Here is a table of points, one per row:
[-22  40 -25 -17 -10 -30   4  43  40 -74  41  -6  29  39 -40 -17  -4   9  46  59  -8 -12 -16  18 -19 -61 -37  -6 -53 -48 -42 -24   8  14  14 -25 -10  11 -43 -35  42  17 -31 -43 -29 -30 -29 -47]
[-34  61  12 -33 -19 -16 -10  27 -29 -28 -12 -33  24 -18 -16  34  -1  11   9  10  -3 -10 -22  15  -5 -38 -11  -6 -33  27  16 -26 -17  14  -9  12 -10   0 -40  -4  21  29  29 -36   0 -20  26 -28]
[  12   50  -11  -24  -15   33   27  -14    6   -9   29   -2    3  -16  -16   13  -11 -127   11    6  -15    3  -24  -42  -36   -5    0  -17  -13   25   14  -18  -14   11  -31  -13  -16   29   19  -15   17  -25  -39  -31   14    8   24  -24]
[-17 -16 -49  22 -13  23 -35  38 -19  16 -11   6  33  34 -29 -18 -19   2 -34  -6 -11  22 -22   7  -5 -15 -58 -21  -4 -47 -39  54  40 -34  20 -23 -11   0  11  35   2  20 -32 -16 -28 -12 -14 -19]
[-18   2  -8  -2  42 -28  25 -19   6  27  -5  41 -46  -8  24 -12  29   0   4  -5  53 -15  16 -47 -19  24  20  21  35 -13   5  31 -11  -2   1  44  25   7   1  23 -34 -10   8  25  12  38 -34  42]
[ 43  -4  -7  38 -10  21  15  -3  35  17  12  15  -2  37   3  35 -32   5 -28 -36  43  18 -26  12  47   5   1 -20   5   3 -42   4   8 -11  35 -23 -21  20  11 -46  17 -34  34  29 -26 -28  28  15]
[ 27 -12 -24  46 -15  18 -10  19  46   1  40   3  23  29   4  39 -38   6 -14 -41  46   7 -17  10  53  10  -2  -7  -1  -3 -28  62  47  -8  27 -29 -11  46   9 -12  14  36 -40  11 -15 -18  33  -2]
[-36 -18  -2  11  41  35 -11 -12  30  -5  10   4  -9 -12  -9 -21 -22  10  28   6 -22   0  20 -55  -7   0   4  38  24  -6  14   7  -7 -10  14 -14  29  17   9  14   8 -24  22  12  -6  13 -24  -3]
[ -2  55 -20 -11  48 -29 -19  -1   5 -23   3 -25   8 -17 -14 -13 -14  15  26   7 -12 -15  35 -46   6  -2 -22 -24   8  14  21 -35  -9   3  14 -14 -29   2  25   9  11  32 -40   5 -28   2  28 -22]
[ 13 -19  22 -32 -17 -18   8   4  24  21 -29 -34   0  -7  16   9   3  14 -15  28 -17 -14 -18  20  -7  12  31 -23 -10  52  10   6 -29  42 -52  43 -31  17 -45  10 -11 -21  10 -40  25  37  18  -3]
[-17  -5  -3   8 -18 -21 -31  -9 -31  -3  18   8   9 -12  36 -37  26   7 -39  23 -13 -31 -32  21 -32  14  21  34   3  21  10  45  -9  17 -47   6 -30  -6  22   3 -42 -16  14   7  23  11 -29  28]
[ 50  -9  29  21 -13  25  38   6 -30 -21 -16 -18  -1  36 -30  -4  13   4  -9 -44 -15  36 -22  11  39  15  14 -16  -9  -2 -35 -11  31 -37 -12 -18 -16 -55  11  39  24  27 -33  17 -36 -19 -37   1]
[-13 -26  24 -12  57 -21 -18  -4 -27 -13 -19  -1  31 -18   5  29   6   3   6 -32  -6  21 -25  16  -9  -6  10 -23 -22   4  16 -17  -4   2 -20   6 -18  -1 -49 -15   5  36  19  -5  25 -19  25 -18]
[ -6  -5  -9  -3  47  35 -13   0  24  25   5  -2 -12 -15   8 -13  -8   4  12 -18 -18 -20  23  29  -2  14 -13  41  27 -14  16   0   4 -15  11 -10  32  13   7  20   2 -22  16   6   2  29 -26   4]
[ -2 -10  53  16 -20 -22  -7 -24  -8 -11 -23  30   7 -22 -14  32   3   3 -28  -7 -15  36  31  15   3  21   0  35 -16   3 -46 -32   8 -16  25   0 -18 -54  10  26   1 -25 -44  34  -6  14  29  14]
[-14 -13   0  -2 -21  30   0  -3  -6  11  38 -10 -11 -17  15   5 -22   8  29  12  59  -3  28  24  -4  11  -3 -34  31   3  16 -11  -6  -7   9  -4  35  17  11   6  11 -27  12   3   5  17 -27  20]
[-11 -11 -17  20 -23 -36 -21  21 -47  19  -8  23   8 -20   5  18 -18   2 -17 -12 -18  26  36  11 -16  -5 -12  38   0 -32  20 -11  10 -25  19   2 -22  21  12 -31  -1 -27  17   4  20 -21 -27  21]
[-33 -16   8 -12 -30  29  -7  -1  20   9  11  -6 -12 -17  18   5  -7   2  18   7 -23 -14  28  18  -5  -9 -10 -30  11 -13  14  -7 -20 -15   7 -10  34  13  16  21   4  47  21  25 -11  24 -26  -1]
[ 22 -12 -32  16  -9  31  25  18 -50   3   4  43 -15  38 -33  -1   7   7 -49   1 -18  44 -17  11  26 -23 -10 -18  -5 -15  30 -10  29   3  -7  -2 -11 -14  14 -55  -2  32  22 -17 -19 -26 -22  19]
[ 15 -14   8 -30 -28 -18  59 -40  12  15 -21  20 -40  -6  13 -13  47  11  11  14  54 -26  23 -41 -23  23  18  33  16  15  11 -16 -28  10   1   6  26 -44  15  12 -25  -8  14   1  41   5  29  -1]
[ 51 -13  45  -5 -17 -14 -60 -17   2   6 -62 -62  11 -10  29 -72  43   2  12  24 -12 -35 -18 -40  28 -15  31 -19 -17  20   8  -9 -11  57 -30  40  40  -5 -38 -33 -36 -20  10 -17  18 -30  20 -25]
[ -9  -4   8 -16  43 -24  39 -31  -3  20  -5   6 -37   0  26   3  20   1  19   3 -28 -18  20  32 -14  29  29  24  23   8   9  17 -18   6  11  26  33 -34  13  29 -27 -15  11  26  19  26  37  27]
There is one direction along which these points spread out most. Take the direction at right angles to it along which they spread out most. Then take the direction at right angles to both along which they spread out most. Go by this last direction. How many in every 100 of the points above lie lower along it than each point below? Answers are rounded to whole numbers. More than half of the points above lie lower than the first one.
[ 50  -9  29  21 -13  25  38   6 -30 -21 -16 -18  -1  36 -30  -4  13   4  -9 -44 -15  36 -22  11  39  15  14 -16  -9  -2 -35 -11  31 -37 -12 -18 -16 -55  11  39  24  27 -33  17 -36 -19 -37   1] 5
[ 22 -12 -32  16  -9  31  25  18 -50   3   4  43 -15  38 -33  -1   7   7 -49   1 -18  44 -17  11  26 -23 -10 -18  -5 -15  30 -10  29   3  -7  -2 -11 -14  14 -55  -2  32  22 -17 -19 -26 -22  19] 18
[ 27 -12 -24  46 -15  18 -10  19  46   1  40   3  23  29   4  39 -38   6 -14 -41  46   7 -17  10  53  10  -2  -7  -1  -3 -28  62  47  -8  27 -29 -11  46   9 -12  14  36 -40  11 -15 -18  33  -2] 36
[-36 -18  -2  11  41  35 -11 -12  30  -5  10   4  -9 -12  -9 -21 -22  10  28   6 -22   0  20 -55  -7   0   4  38  24  -6  14   7  -7 -10  14 -14  29  17   9  14   8 -24  22  12  -6  13 -24  -3] 91
[ -9  -4   8 -16  43 -24  39 -31  -3  20  -5   6 -37   0  26   3  20   1  19   3 -28 -18  20  32 -14  29  29  24  23   8   9  17 -18   6  11  26  33 -34  13  29 -27 -15  11  26  19  26  37  27] 55
[-17  -5  -3   8 -18 -21 -31  -9 -31  -3  18   8   9 -12  36 -37  26   7 -39  23 -13 -31 -32  21 -32  14  21  34   3  21  10  45  -9  17 -47   6 -30  -6  22   3 -42 -16  14   7  23  11 -29  28] 32
[ 51 -13  45  -5 -17 -14 -60 -17   2   6 -62 -62  11 -10  29 -72  43   2  12  24 -12 -35 -18 -40  28 -15  31 -19 -17  20   8  -9 -11  57 -30  40  40  -5 -38 -33 -36 -20  10 -17  18 -30  20 -25] 0
[-11 -11 -17  20 -23 -36 -21  21 -47  19  -8  23   8 -20   5  18 -18   2 -17 -12 -18  26  36  11 -16  -5 -12  38   0 -32  20 -11  10 -25  19   2 -22  21  12 -31  -1 -27  17   4  20 -21 -27  21] 45
